A single turn carries every row of the set below to another of its rows. Some are shown first; where does it send the rows asked next?
kug: [  8,   1,  -2,  10,  14,   9,  -8,  13,   0,  19, -18,   9,  15,  24,  20,
 -22, -11,   4,   0,   4,  -1,   7, -17,  -2,  -3,   3, -45,  -6, -14,  -1,
   8, -11,  25, -17,   8,   5,   1, -12,  21,  11, -21, -17, -15,   2,   2,
  10,  13,  -9,  -3,  -2,   9,   5, -12,   3,   6, -11]
dovi: [  1, -13,  -6,   9,  -9,   1, -10,   9,  27,  17, -20,   1,  -1,   7, -11,
 -20,  -5,   2, -10,   4,  -2,   8, -11, -11, -16,   4,  23,  -4, -10,  -6,
   3,   2,  17, -20,   2,   8,   6, -17,  -1,   9, -32,  -6,  -4, -12,   9,
  20,   7,  -2,   0,  -4,   6,  14, -11,  -2, -24,  -8]
lasu: [  7,  -1,  -5,   8,  13,  11, -11,  12,   3,  22, -19,   9,  16,  23,  22,
 -23,  -8,   3,   2,   4,  -4,   7, -16,  -1,  -4,   3, -46,  -6, -13,  -2,
   7,  -9,  25, -15,   4,   5,   3, -11,  21,  11, -22, -18, -14,   3,   2,
  11,  11,  -8,  -4,  -2,   7,   5, -13,   3,   7, -11]
gikef: [  2, -26,   0,  -1,  25, -19, -14,  11,   7,  14,  -7,   4,   9,  11,   2,
 -14,  -7,  12,  -9,   4,   3,   1, -14, -12, -22,   3, -15,   2,  -4, -37,
   8, -11,  20,  -4,   6, -19,  -4, -15,  19,   1, -15, -36, -14, -15,   0,
  -1,  11, -12,   3,  -1, -18,  15,  -6, -11,  -4,  -5]
Ser: [ 12,   0,  -4,   6,   2,   2,  -4,  14,  11,  21, -16,   1,  -4,  24,  15,
   7,  -9,  28, -15,   4,   0,   3,  -5,  -1, -13,   8,  -3,   9, -20, -35,
  10,  -4,  17, -24,   5, -23,  -3, -21,  36, -10,  -7,  -8,   0,   6,   3,
   4,  13, -13,  -9,   2, -10,   4,  -5,   1,   1, -10]
fufol: [ 17,   0,   3,   4, -18,   5,   7,  11,   1,   9,  -4,   5,  14, -15,  22,
   0, -19,   5,  10,   4,  -1,   0, -12,  -2, -33,   3, -16, -11, -18, -12,
  11,  -7,  30, -13,   6,  -8,   3, -33,  12,  -7, -28, -16, -16, -10,   3,
  10,  15, -20, -10, -12,   9,  22,  -5,   2, -14,  -7]
zes: [  0, -14, -12,  10, -10,   2,  -8,   7,  26,  19, -19,   2,   5,  10, -11,
 -20,  -4,   2,  -9,   6,  -7,  10, -10, -16, -18,   5,  22,  -4,  -8,  -4,
   2,   3,  18, -16,   3,   5,  13, -17,  -1,   9, -36,  -6,  -6,  -6,   6,
  24,   6,  -4,  -5,  -5,   4,  12,  -8,  -3, -23, -12]
Kureb: [ 13, -29,   0,  10,  13,  -6,  -3,  10,   9,  15, -18,   3,   4,  25,  -4,
   2, -11,  22,  -2,   3,  -8,   0,  -1,  -6,   0,   2,  23,   2, -14,  -6,
  12,  -5,  24,  -1,   4,   1,   5,  -8,  27,  35, -24,  -7, -14, -10,   1,
  14,  12, -18,  -4,  -9,   0,   4,   4,  -8,  -5, -10]
Neni: [ 12,   1,  -6,   7,   2,   1,   0,  13,   8,  21, -15,   2,   1,  27,  14,
   7, -10,  30, -15,   5,  -1,   5,  -3,  -3, -13,  10,  -3,   8, -19, -34,
  11,  -5,  19, -23,   8, -27,   0, -21,  36,  -9, -10,  -8,  -1,   8,   0,
   7,  15, -15, -11,   2,  -9,   3,  -3,   1,   1, -12]
nevap: [ 18, -17,  -5,   7,   7, -19,  -5,  10,  17,  10, -29,   2,  14,   4,  20,
 -17,  -8,   1,  -2,   5,  -7,   8,  23,  -8, -25,   3, -34,  -1, -20, -30,
   7,   2,  21, -17,   5,   4,   5, -20,  -5,  -5, -20,   4, -23,   4,  -4,
   7,  13, -14,   1,  -1,   3,   3,  -4,   1,  -1,  -7]
turu: [ 11, -32,  -1,   8,  15,  -3, -12,   8,  16,  19, -22,   1,   1,  16,   1,
  -1,  -8,  18,   3,   3,  -7,  -3,  -2,  -1,  -2,   0,  24,   4, -16, -10,
  10,  -2,  19,  -2,  -1,   6,   3,  -8,  27,  34, -23,  -9, -12, -13,   6,
  11,   5, -15,  -1,  -9,  -7,   5,  -2,  -6,  -4,  -6]
duk: [  9, -20,  -3,   7,  -3,  -3,  -6,   9,  25,  -3, -18,  -2,   5,  16,  17,
 -14,  -7,   4,  20,   6, -11,   4,  -2,   1, -10,   2,  19, -10, -18,  12,
   8,   3,  21,  -1,   2, -17,   1, -17, -10,  -5, -31,  -5,  -6,  -4,  -1,
  -7,  13, -18,   3,  -2,   5,  18, -12,  -1,   1, -13]
mutob: [ 12,  -2, -10,   5,   2,   4,  -7,  12,  15,  24, -18,   1,   0,  22,  18,
   5,  -7,  27, -12,   4,  -3,   3,  -5,  -1, -16,   9,  -3,  10, -19, -37,
   8,  -2,  16, -23,   3, -24,  -1, -19,  36,  -9, -10, -10,   0,   8,   3,
   5,  10, -13, -10,   2, -14,   4,  -5,   2,   3, -10]
rop: [ 12, -32,  -6,   9,  14,  -3,  -8,   7,  14,  20, -21,   3,   7,  21,  -1,
   0,  -7,  19,   3,   4, -11,  -1,   0,  -4,  -4,   1,  23,   3, -13,  -8,
   9,  -1,  20,   2,   1,   3,   9,  -8,  28,  35, -25,  -8, -14,  -8,   1,
  14,   7, -17,  -4,  -9,  -7,   4,   2,  -7,  -4, -10]
gol: [ 11,  -2, -10,   7,   2,   3,  -3,  11,  12,  24, -16,   2,   4,  26,  15,
   5,  -6,  28, -13,   6,  -5,   5,  -4,  -3, -16,  10,  -3,   9, -17, -35,
   8,  -5,  17, -21,   5, -27,   4, -21,  37,  -9, -11,  -9,  -2,  11,   0,
   8,  12, -15, -13,   2, -12,   3,  -2,   3,   3, -13]
Kape: [ 19, -15,  -4,   8,   6, -19,  -1,  10,  13,   9, -27,   2,  17,   7,  18,
 -16, -10,   2,  -4,   6,  -7,   9,  24, -11, -24,   5, -35,  -2, -18, -28,
   9,   1,  24, -15,   7,   2,   7, -21,  -6,  -5, -20,   5, -25,   6,  -5,
   9,  15, -15,  -1,  -2,   7,   4,  -1,   0,  -1, -10]
Pid: [  9, -18,  -1,   7,  -4,  -6,  -2,  10,  21,  -4, -16,   0,   6,  18,  15,
 -12,  -9,   5,  19,   6, -10,   3,  -2,   0,  -8,   3,  20, -11, -19,  14,
   9,   1,  23,  -1,   4, -20,   1, -17,  -9,  -5, -31,  -4,  -6,  -4,  -3,
  -7,  14, -20,   2,  -2,   7,  17, -10,  -2,  -1, -14]
Neno: [ 13, -29,   3,   9,  14,  -6,  -6,  11,  11,  15, -21,   2,  -1,  19,  -2,
   1, -11,  20,  -1,   2,  -4,  -3,  -2,  -2,   2,   0,  24,   3, -18,  -9,
  12,  -4,  21,  -4,   2,   4,   0,  -8,  27,  34, -20,  -7, -12, -14,   4,
  11,  10, -16,   1,  -8,  -1,   6,   1,  -7,  -6,  -7]
zuto: [ 16,  -2,  -2,   4, -18,   7,   6,   9,   1,  11,  -5,   5,  18, -12,  24,
   0, -17,   5,  13,   4,  -5,   2, -11,  -4, -35,   4, -16, -11, -16, -11,
  10,  -7,  31, -10,   7, -10,   7, -34,  12,  -6, -29, -17, -17,  -7,   2,
  12,  14, -21, -13, -12,   7,  22,  -4,   2, -12,  -9]
vipil: [  9, -20,   0,   6,  -3,  -5,  -5,  11,  22,  -5, -17,  -2,   4,  16,  17,
 -12,  -7,   4,  18,   5,  -9,   3,  -2,   2,  -8,   2,  19, -11, -20,  13,
   9,   2,  23,  -2,   3, -18,   0, -17, -10,  -5, -29,  -4,  -5,  -6,  -1,
  -8,  13, -18,   4,  -1,   6,  18, -12,  -1,  -1, -12]
zilu: [  2, -12,  -7,  12, -10,  -1,  -2,   9,  20,  15, -16,   3,   6,  16, -15,
 -20,  -7,   4, -13,   6,  -4,  12, -10, -17, -17,   5,  21,  -6,  -7,  -1,
   4,  -1,  21, -17,   6,   3,  12, -17,   0,   9, -35,  -5,  -7,  -7,   3,
  25,  11,  -5,  -4,  -4,  10,  12,  -6,  -3, -24, -13]
mosag: [  3, -24,   5,   1,  25, -22, -10,  13,   2,  10,  -5,   5,   8,  14,  -1,
 -12, -11,  15, -13,   4,   7,   2, -15, -13, -20,   3, -16,   0,  -5, -35,
  10, -13,  23,  -4,   9, -21,  -6, -16,  19,   1, -14, -34, -13, -15,  -1,
  -1,  16, -13,   4,  -1, -12,  16,  -4, -12,  -6,  -5]
biri: [  2, -10,  -2,  11, -11,  -2,  -4,  11,  20,  13, -17,   2,  -1,  11, -15,
 -18,  -9,   3, -14,   4,   0,   9, -11, -14, -13,   4,  23,  -5, -11,  -3,
   5,   0,  20, -20,   5,   6,   5, -18,  -1,   9, -31,  -4,  -4, -12,   6,
  21,  11,  -3,  -1,  -4,  12,  13,  -9,  -3, -25, -10]
vite: [  1, -28,  -4,   1,  25, -18, -12,  10,   5,  16,  -6,   5,  15,  15,   1,
 -14,  -6,  14,  -9,   5,   0,   3, -13, -15, -24,   4, -16,   1,  -1, -35,
   8, -11,  22,  -1,   7, -22,   2, -15,  21,   2, -18, -36, -16,  -9,  -3,
   1,  12, -14,   0,  -1, -17,  15,  -3, -11,  -4,  -8]
sina: [  8, -20,  -4,   6,  -4,  -4,  -4,   9,  23,  -3, -16,  -1,   9,  19,  17,
 -12,  -7,   5,  19,   7, -11,   4,  -1,   0, -10,   3,  19, -11, -18,  13,
   8,   3,  22,  -1,   3, -19,   3, -17, -10,  -5, -31,  -5,  -6,  -3,  -2,
  -6,  13, -19,   1,  -2,   6,  18, -10,  -1,   0, -14]
Sugof: [ 19, -15,   1,   7,   7, -20,  -4,  12,  14,   7, -30,   1,  10,   3,  19,
 -16, -11,   1,  -4,   5,  -3,   8,  23,  -8, -22,   2, -34,   0, -22, -30,
   9,   1,  22, -18,   5,   5,   1, -21,  -6,  -5, -17,   5, -22,   1,  -2,
   5,  15, -13,   2,  -1,   6,   4,  -5,   0,  -2,  -6]
Nelar: [  7,  -1,  -4,   7,  13,  12, -13,  13,   5,  21, -21,   8,  12,  20,  23,
 -23,  -8,   2,   3,   3,  -2,   5, -17,   1,  -4,   2, -45,  -5, -15,  -2,
   6,  -9,  24, -17,   4,   7,   0, -11,  21,  11, -20, -19, -13,   1,   4,
   8,   9,  -7,  -1,  -2,   5,   5, -15,   3,   6, -10]
tunu: [ 15,  -4,  -4,   2, -18,   8,   2,   7,   6,  13,  -7,   5,  17, -17,  25,
  -1, -15,   5,  14,   5,  -5,   0, -11,  -2, -36,   3, -16, -11, -16, -13,
   9,  -5,  28, -11,   4,  -8,   7, -33,  12,  -7, -29, -17, -16,  -9,   4,
  10,  10, -19, -12, -13,   2,  23,  -6,   3, -11,  -8]
baz: [  3, -25,   1,   2,  24, -21,  -6,  11,   1,  12,  -3,   5,  13,  18,  -1,
 -12,  -9,  15, -12,   5,   2,   5, -13, -17, -21,   4, -16,   0,  -2, -33,
  11, -14,  24,  -1,  10, -23,  -1, -16,  21,   1, -16, -34, -17, -11,  -5,
   2,  16, -14,   0,  -1, -12,  15,  -1, -12,  -5,  -9]
Fuvir: [ 19, -13,   0,   9,   6, -21,  -1,  12,  11,   6, -27,   3,  12,   6,  17,
 -15, -12,   2,  -6,   6,  -3,   9,  23, -10, -22,   4, -33,  -2, -21, -28,
   9,   0,  25, -17,   8,   2,   3, -22,  -6,  -5, -17,   6, -23,   3,  -4,
   8,  18, -15,   1,   0,  10,   4,  -2,  -1,  -2,  -8]
lek: [  7,   0,   1,   8,  13,   9, -10,  14,   1,  19, -19,   8,  11,  21,  22,
 -22, -11,   4,   2,   3,   0,   5, -18,   0,  -1,   2, -45,  -4, -16,  -3,
   8, -10,  24, -19,   6,   6,  -2, -11,  20,  11, -19, -18, -13,   0,   4,
   9,  11,  -7,  -1,  -3,  10,   5, -14,   3,   6,  -8]
fazum: [ 16,  -2,   2,   2, -18,   7,   2,  10,   5,  11,  -6,   4,  12, -19,  25,
  -1, -18,   4,  13,   3,  -1,  -1, -13,   0, -34,   3, -15, -11, -19, -13,
  10,  -6,  28, -14,   4,  -7,   2, -33,  12,  -7, -27, -18, -15, -12,   6,
   9,  11, -19, -10, -12,   5,  24,  -7,   2, -13,  -5]

nevap goes to Kape
lasu goes to kug
Now these:
baz goes to mosag
zilu goes to biri
Kureb goes to Neno
fufol goes to fazum
Neni goes to Ser

A single turn carries every row of the set below to another of its rows. Some are shown first; where does it send the rows asked next?
san: [  6,   9,  -1,   6, -13,  -5, -12, -16,  -7,   9,  20,  11,   7,  -8, -13,
  -3,  -2,  -9,   1, -12,   3,  -8,   7,   2,  -6,  -7,   8,  -9, -22,   4,
   5,  10,  -1,  -3]
rizom: [-13,  -6,  24,   5,   8,  -5,   3,   1,  -2,  -3,  -6,  -6,   4,   3,  15,
   5,   4, -21,  -3,   8,  -3,  15,  -9,   7,   6,   2,   3,   2, -11,  -3,
  -4,   3,  21,  -9]
Geki: [ -1, -11,   1,   0,  -5,   7,  -3, -10, -35, -12,   2,  -6,   9,   5,   7,
   3,  -2,  -4,  12,  -4,   2,  -2,  -2,   6,  -7,  -4,  12,  -8,   2,  10,
  -3,   3,  -4, -20]
tep: [  0,   5,   0,  10,   3,  17,   6,   3,   6,  16,  10, -14,   4,  -4,  -5,
   7,  -5,  -5,  -6,   9,  14,   5,  -1,  10,  -4,   1, -10,   2, -14,  16,
   3, -25,  12, -18]
Vin: [-10,   0,   5,  -9,   8,   8,   2,  -6,  24,  10,  20,  -7,   9,  -2, -16,
  -5,   1,   0, -14,   1,  11,  14,  -1,   2,  -5, -13,   5,  -3,  -1,   2,
  -4,  -2,   8,   6]
Vego: [  9,  -4,  -5, -11,  13,  24,   9,   1,  13,  -7,  14,  -3,   6,   0, -13,
  -5,   3, -12,   4,  12,   3,  -3,   2,  -4,  -1,  -4,  18,  10, -25,   7,
 -17,   7,   6,  -1]
bugur: [ -1,  -4,  -1,   4,   3,  -1,  16,  15,   8,  -3,   3,  -2,   6,   1,  23,
  -1,  19, -11,  13,  13,   3,  -5,  -8,   1, -11,   7,   6,   2, -13,   1,
   3,  -5,  -2,   5]
Zotoz: [  1,  -1,   3, -16,  -4,   1,  -3,   5, -26,   9,  10,  -7,  12,   2,  -9,
  -3,  13,   2,   4,  -1,   0,   4,  -6,   7,  -3, -17,  -1,  -4, -40,   1,
  -4,   5,   2, -12]
vive: [-21, -18,  -7,  -1,  -3,   9,  -2,   4, -10, -26,  11,  -6,   5,   6,   4,
  -5,   0,  -2,   3,   2,   3,   6,  -3,  10,   1,   1,  12,   0,  12,  10,
  -8,  -6,   2,   4]
Zuk: [  5,  12,   3,  -3,  16,   9,   3,  -2,  -5, -13,  -6,   1,  19, -13, -14,
  -1,   4,   0,   2,  -2,  -3,   5,   5,   4,   7, -11,  14,   5,  -3,  20,
 -14,   8,   6, -19]
risuz: [-13,  -2, -20,   4, -11,  10,   3,  -4,   0,   9,  -3,  -3,   8,   9,  -4,
  10, -19,  -1,   5,  -2,  -6, -10,  -2,   6,   1,   1,   0,   3,   4,  15,
   1, -10,  10,   1]
matup: [ -5,  -3, -13,   8,  -2,  -5,  -5, -27,  17,  -1,  -3, -18,  15,  -2,  -2,
   3,  -9,  -8, -11,   0,   2,   7,  -2,  16,   0, -14,   8,   7,  -3,  17,
 -10,   0,   1,  -7]
rine: [ -5, -18,  -9,   1,  -5,  12,   4, -14,  -3,   0,  -4, -12,   4,  -2, -11,
   8,   8, -19,  11,   0,  17,  -5,   4,  -3,   3,  -7,   9,  -1,  11,   1,
   5,  -1,  -4, -12]
fuvup: [ 14,   7,  -2,  -5,  13,   7,  -2,  -3,  -6,  -7,   5,   1,  25,   1,   5,
  -6,  -5,  -2,  17,  -7, -14,  -2,  13,  -3,  -9,  -5,   3,   7, -12,  16,
   6,   5, -12,  -6]
Koze: [ -4,   4,  -9,   5,  -5,  -2, -10,   2,  -8,  -3,   9,   0,   4,   7,   8,
  -7,   3, -12,  -3,   3,   6,  -4, -10,   1, -11,   5,  -4,  -5, -33,  -6,
  18, -21, -12,  -5]
Dafov: [  1,   5,   4,   5,   6,   6,   5,   5, -20, -11,   3,  -7,  -4,  -7,  -3,
  -4,  12,  -6,   9,   1,  -3,  -1, -11,   0,  -2,  -3,   4,  -1, -16,  10,
  -4,  13,   4,  30]
lovil: [ -8,   2,   2,   8,  -2,   2, -11,   5,  -5,  -8,  14, -16,   3,   8,  -7,
   4,  -7, -22,   9,  -4,   2, -11,   0,   1, -13,  13,  12,  11, -15,   5,
  -7,   0, -16,  12]
defab: [  9, -14,   6, -11,  -6,  -6,  -5,   6,   0, -10,   3,  -1,   6,   2,  14,
   3,  14,  -7,  12,   6,  -2,  -2,   2,  -5,  -1,  -5,  19, -12, -16,  -4,
  13,  12,  -8,  -5]
Rad: [  5, -12, -12,  -7,   6,   5,   5,  -6,   1,  16,  17,  -7,  -6,  -1,  -4,
   6,  -7,  -4,   3,   0,  17, -17,  -2,   5,  -3,  -7,   2,   0, -38,   2,
  -3,  -7,   4, -14]
vipev: [  2,  10, -14,  -2,  16,  14,   2,  19,   8,   0,   8,  -8,  -4,  -1,   2,
   3,   1,  -7,  -2,   6,  12,  14, -15,  12, -21,  -8,  -5,  -1, -13,   1,
  -5,  -6,   2, -17]
gelev: [ -1,  10,  -1,  11,  14,  11,  -1, -12,   4, -15,   1,  -8,   6,   3,   9,
  -9,  -8,  -7,  15,   7, -18,  -1,   0,   0,  -6,  -3,  18,   3, -18,  22,
 -17,  -7,  -5,   3]
Godo: [  8, -13,   7,  -1,   2,   6,   8,   5,  -2,   0,   3, -11,  -1,  -5,  -5,
   4,   9,  -5,   1,   2,  10,  34,  -7,  -2,   7,  -4,  -6,  -2,   2,   7,
  -6, -11,  16,   1]
bar: [-9, -1,  0,  5, -7, 10,  1, -7, 14, -6, 14, -5,  3,  1, -3,  4, -2, -3,
 -1, -2,  3, 45,  2,  6, -4,  5,  2, -6, -4,  2, -1, -1,  2,  2]
lufu: [ -2,   5, -11,   4,  -9,   9,   5, -16,  13,  -4, -10, -17,   5,  -7,  -2,
  -8,  -9,  -9,  -5,  -1,   2,   8, -17,  20,  -6,  -9,  15, -12, -27,  14,
  -1,  -9,   1,  -5]
Ragek: [  6, -12,   4,  13,  10,  -1, -15,  -4, -17,   3,  17,  -5,  11,  16,  -3,
   9, -10,  -5,  -3, -10,   5,  10,   5,   2,   4, -12,  -7,   1, -21,  -3,
  15,  -3,  -4, -10]
fese: [ -6,  -3,  -3,  16,   3,   5,  -3, -11, -10,  -7,  17,  -3,   9,  -1,   8,
 -10,   3,   1,  -3,  -8, -23,  15,  -3,  10,  -6, -10,   4,  -2, -41,   5,
  -6,   5,  -7,  -4]
vosev: [ -7,   3, -14,  -2,   7,  -4,   4,   0, -20, -10,  32,  -1,  -5,   6, -12,
  -8,   1,   1,   4, -11,   6,   9,  -1,   8,  -9,  -5,  10, -13, -11,  -5,
  -2,  -3,   0,   5]
budut: [-18,  -1,  10,   9,  -6,   9,   5,  -7,  13,   3,  -4, -11,  -3,  -5,  -4,
   4,  -6,  -4,  -7,  12,   4,  11,  -5,  12,   7, -22,   0, -15, -26,   6,
 -18,   2,   5, -14]
zatov: [-11,  -1,   5,  -5,  -8,  -7,  -8, -20,   1,  10,  -1,   6,   6,   0,  -1,
   3, -18,   9,  -4,  -9,  -6,   5,  -2,   0,  11,  -6,  -6,  -6, -30,   9,
  -1,  -8,   9,   1]
tasum: [ 11, -13,   9,  -3,   2,  -7,  -3,   7,  15,   9, -13,  -9,  14,   8,   5,
  11,   9,  -6,   7,   6, -17,   7,   3,  -7,  -4,  -2,   2,  -2, -12,   7,
  -4,  -7,   1, -15]
fipo: [-14,  -6,  14,  -4,  15,   7,  -4,  -4, -10,   6,  24,   8,   2, -10,  -2,
   0,   1,  -3,  -8, -10,  14,  15,   0,   1,   1,  -2,  -2,  12, -17,  -4,
  -3,   7,  13, -11]
kuz: [  3,  -9,  -9,  11,  -1,  -6, -10,   2, -13, -16,  10, -14,  21,  11,  12,
  11,   2,   0,  -4,  13,  -6,  -1, -11,  10,   1,   5,  -4,   5, -19,  10,
 -15,   5,  -1,  10]
talis: [ -4,  13,  -3,   1,   2,  11,   1,  19,  15,   8, -10,  -7,  -4, -13, -10,
   3,   0,  -9,   5,   7,  13,   0,  -2,  -2, -12,  -8,  11,   7, -23,   7,
 -11,  -2,  -5, -17]

tasum goes to rine
rizom goes to risuz
Geki goes to fuvup
Now these:
vipev goes to bar
Godo goes to matup
Koze goes to vosev
Zotoz goes to Ragek
budut goes to tep
Rad goes to fipo
vive goes to gelev
Dafov goes to kuz

